Each path is a new rotation, seen through one point. The rows after it are directions, each followed by how far the rotation turns it, in degrees a step (0 if it stays put).
Each turn is a multiple of 5 degrees from 10 to 175, or 0.
Path 1:
[  3  21  -5  23   3  -2 -17  24 -23   6   3 -10 -19  19 -46   5 -13  28
  28  22 -19  11  -7  16  -2   5  -7  11   3 -31  24]
[  1  25  -4  16  11   5 -18  21 -21  -6 -13 -32 -21   8 -45   8 -15  23
  14  -3 -29   1  -6  18 -13  12 -18  -2  12 -32  13]
[  9  19  -6  11  16  -6  -5  28 -22   9 -10 -31 -24  10 -47   1 -13  24
  26  11 -12  10  -9  14 -17   6  -1  27  11 -19  17]
[-13  23  -5   2  14  11 -10  37 -25  -3 -18 -12 -25   8 -41   6 -24  18
  24   6 -16  12  -3   9 -10  18 -25  14   5 -24  16]
[  2  20 -14  10  25   2 -15  41 -23   3 -21 -33 -25  16 -35  -6  -5  12
  27  -1 -15   6  -2  -2  -7  -5 -11  15   5 -31  10]
[ -5  19 -10  16  10   1 -18  37 -24   5  -2  -5 -21  20 -38   0 -12  19
  34  22 -14  15  -3   6   4   0 -12  14  -1 -33  23]
[  1  23  -8  22  12   7 -26  28 -23  -5 -10 -24 -20  17 -38   5  -9  19
  18   0 -29  -1  -4   9  -2   0 -18  -8   6 -41  14]
[ 12  20  -6  24   9  -8 -15  22 -21   8  -1 -27 -20  16 -47   1  -7  27
  26  16 -18   8 -10  16  -9   0   2  16   9 -27  20]
[ -5  25  -2  11   7   7 -12  23 -23  -4  -9 -16 -22   7 -47  11 -24  26
  18   7 -23   7  -6  20 -13  21 -20   5   9 -26  19]
[  6  20  -9   7  22  -1  -7  32 -22   4 -21 -41 -26   8 -42  -1 -11  18
  21  -2 -16   5  -7   8 -17   5  -8  19  12 -24   9]
[ -9  20  -8   5  15   3  -9  41 -24   5 -12  -8 -24  13 -40   2 -20  18
  31  16  -9  17  -3   6  -6  10 -16  24   1 -23  21]
[ -5  23 -12  11  20   9 -21  41 -23  -5 -19 -24 -24  16 -33  -1 -11  12
  23  -3 -22   4   1  -1  -1  -1 -23   2   4 -38  11]
[  7  18 -11  23  14  -5 -19  33 -23  10  -3 -18 -21  23 -39  -4  -3  20
  33  17 -16  10  -5   5   2  -9  -1  15   2 -33  19]
[ -4  24  -3  22   4   7 -22  24 -23  -5  -3 -11 -19  16 -42   9 -17  24
  22  11 -28   5  -4  15  -2  10 -20  -5   5 -36  20]
[ 13  22  -7  20  15  -5 -15  21 -20   4 -11 -41 -21  12 -46   2  -7  24
  19   2 -23   1  -9  15 -15   3  -3   9  14 -28  13]
[ -4  22  -3   8   7   0  -6  27 -23   3  -6 -13 -23   8 -47   7 -23  28
  25  16 -14  15  -9  18 -14  18 -12  21   7 -20  22]
[ -4  23  -7   4  21   7 -12  36 -22  -4 -24 -33 -25   7 -39   2 -17  15
  19  -8 -19   5  -3   6 -14  10 -22  10  10 -27  10]
[  1  17 -12   8  19  -4 -10  42 -23  10 -11 -19 -25  18 -38  -4  -9  16
  34  12  -8  15  -4   1  -5  -3  -6  28   2 -25  17]
[-11  23  -9  14  12  12 -23  38 -25  -4 -11  -8 -22  18 -35   4 -16  16
  27   7 -23   8   0   4   4   5 -26   1   0 -39  17]
[ 11  21 -11  26  16  -4 -22  29 -21   5  -8 -33 -20  20 -38  -3   0  19
  26   5 -23   2  -6   6  -3 -10  -3   4   7 -38  13]
[  0  23  -2  21   2   0 -17  22 -22   3   2  -9 -20  14 -47   8 -17  29
  25  20 -20  11  -8  20  -4  11 -10   8   5 -30  23]
[  3  24  -4  14  14   4 -14  22 -21  -4 -17 -36 -23   7 -45   6 -16  23
  14  -5 -26   0  -7  15 -15  12 -16   2  14 -30  11]
Speeds:
[ -7  -2  -4 -11   8   4   4  13  -2   1  -9   2  -4  -1   5  -4  -2  -7
   4  -3   8   4   4  -9   0  -1  -6   9  -3   3  -2] | 55
[-10   1   4  -2  -7   5   0   0  -1  -3   5  18   1  -1  -1   6  -9   3
   2   8   1   5   1   4   3  10  -8  -1  -4   1   6] | 145
[  8   3   1   9  -7   4  -7   6   2  -2  -4   2  -4 -16   7 -10  -3  -4
  -1   4   5 -10   1  -1   0   3   2   2   1   3   9] | 0
